In the rows, zero is written as 128.
Each named turn below is shown by a few rows before and after it. Which turns, in which order, take the first row of each later pair to the second? The first pair is answered.
turn z_825:
[114 100 118 112 129 144 135 144 111 133 141 110 168] |-> [139 132 159 122 156 136 144 115 117 129 137 162 140]
[111 141 170  92 139 131 166 210 138 147 124  85 113] |-> [148 195 125 176 148 120 111  75 111  83 108 151 100]
[114 151 135 141 138 115 140 165 123 139 132  92 137] |-> [133 172 139 162 149 112 134 126 120 125 127 123 118]
[129 114 141 119 122 131 142 138 124 121 133 120 133] |-> [137 126 135 136 128 132 128 112 119 114 130 135 125]
turn z_383:
[169 136 137 150 152 132 118  74 119 107 127 203 109] |-> [143  76 162  86 149 155 154 166 133 157 150 161 121]
[158 117  82 154 115 160  95  78 120  89 134 154 146] |-> [147  61 104 102 109 187 125 146 133 124 154 129 155]
[132  90  92 141  95 149 118 124 134 122 137 133 143] |-> [117  98  95 130  96 137 125 150 133 125 130 107 145]
turn z_298:
[ 99 128  91 119 111 110 138 172 136 136 128  67 159] |-> [105 177  96 150 119  85 126 138 129 112 111  78 138]
[135 195 162 162 156  99 127 134  84  93 137  84 107] |-> [150 181 196 147 173 116 147 136  98 110 148 118  90]
[107 136 136  86 117  74 118 161 139 155 104  62 166] |-> [110 175 140 105 127  54 111 136 142 137  90  74 156]
[113 136 123 133 112  94 132 182 118 122 108  71 140] |-> [123 170 133 149 119  77 128 156 117 112  92  92 126]
turn z_267:
[109 100 128 165 126 149 154 111 121 122 106 112 147] |-> [115 109 159 152 137 142 171 133 131 133 102 112 137]
[114 127 110 122 119 113 130 187 144 129 130 107 133] |-> [112 149 102 137 117 100 116 169 141 111 125 103 133]
[127 133 137 157 127 152 100  93 133 119 107 184 115] |-> [131  99 150 130 132 173 117 117 138 143 126 184 119]
Then:
(two turns a pair)
[119  89 135 101 132 144 145 177 154 145 133 130 128] |-> [132  85 139 104 140 151 146 162 153 143 135 152 125] : z_825, z_383
[ 94 214 174 132 139  43 153 158 155 109 108 113  94] |-> [ 87 184  68 179 102  66  92  85 126  75 115 110 129] : z_298, z_825
[121  95 117 100 128 159 128 150 120 131 143 117 129] |-> [113 145 141 101 136 123 136 167 123 127 124  99 113] : z_298, z_267
[130 147 152 121 128  99 146 158 141 133 122 123 102] |-> [129  80 111 120 106 139 131 148 133 142 146 126 125] : z_825, z_267
[125  94 114 114 120 164 127 110 128 144 160 145 136] |-> [117 155 168 102 139 117 152 145 139 148 140 127 112] : z_298, z_267
[117 147 185  95 141 128 167 166 136 152 158 125 119] |-> [126  82 142  96 130 170 149 131 129 155 183 144 141] : z_825, z_267
[156 181 122 152 126  88  66 117 136 112  97 150  98] |-> [129 107  66 132  90 119  55 149 134 130 120 104 136] : z_298, z_825
[124 121 109 163 110 124  82  78 133 131 125  94 145] |-> [115  81 122 128 105 141 106 128 142 160 138  75 147] : z_383, z_383
[116 142 170 155 149 113 145 142 135 144 147 119 110] |-> [119 127 173 151 152 125 144 137 135 145 152 134 111] : z_383, z_298
[144  79 100 128 117 188 137 146 116 127 139 165 138] |-> [134  74  90 127 106 186 132 156 115 129 136 145 144] : z_825, z_298
[138  96 141  81 135 147 152 166 126 138 145 132 141] |-> [125  86  95  99 114 149 128 150 116 125 141 108 163] : z_825, z_825
[136 126 101 157 129 134 111 108 124 109 127 146 131] |-> [150 108 121 142 138 149 123 114 128 121 139 163 129] : z_298, z_298
[157  80 142 103 132 165 129 145 128 157 151 193 116] |-> [113  85  63 126  88 135  95 155 113 136 137 104 156] : z_298, z_298
[114  97 166  89 127 150 159 178 146 164 148 131 122] |-> [ 94 176  99 160 103  92 105 120 120 103 112  85 133] : z_298, z_383
[117 153 100 147 127 119 114  83 126 106 119 107 140] |-> [112  92 122  97 124 151 144 141 137 144 148  97 143] : z_383, z_383
[114 139 101 152 110 113 114 123 122 107 110 106 134] |-> [141 106 161 110 137 141 152 143 141 140 129 154 118] : z_383, z_267
[143 155 117 160 131 102 134  70 135 100 128 154 129] |-> [116  83  81 131 100 133 134 120 137 125 150 107 161] : z_298, z_825
[123 107  85 123 151 128 101 145 135 121 139  86 161] |-> [135 126  85 148 157 124  88 102 126 105 132 117 151] : z_825, z_825
[ 94 134  87 128 100 111  98 147 122 131 115  74 142] |-> [129  75  94 117 113 167 101 106 118 149 148 153 141] : z_383, z_383
[161 119 153 127 154 149 137 101 131 130 141 181 104] |-> [131 143 175 100 147 118 159 174 142 148 128 118 106] : z_825, z_267
[125 147 156 116 164 105 146 150 125 136 121 128 121] |-> [143 137 155 125 168 125 139 120 125 132 128 160 116] : z_383, z_383
[140 156 110 143 128 115 106  97 118 103 114 126 137] |-> [122 150 115 130 119 104 118 137 122 115 111  85 143] : z_825, z_267
[162 151 132 156 150 139 128  67 116 109 140 182  96] |-> [116  66 110  91 115 161 147 167 126 154 159  99 137] : z_383, z_298
[151 125 158 114 125 127 157 156 133 140 122 133 110] |-> [163 127 122 146 123 136 126 100 119 116 125 157 116] : z_825, z_298
[133  51 132 118 149 154 141 111 129 125 157 154 132] |-> [118  45 101 130 134 150 130 103 120 115 148 129 146] : z_825, z_298
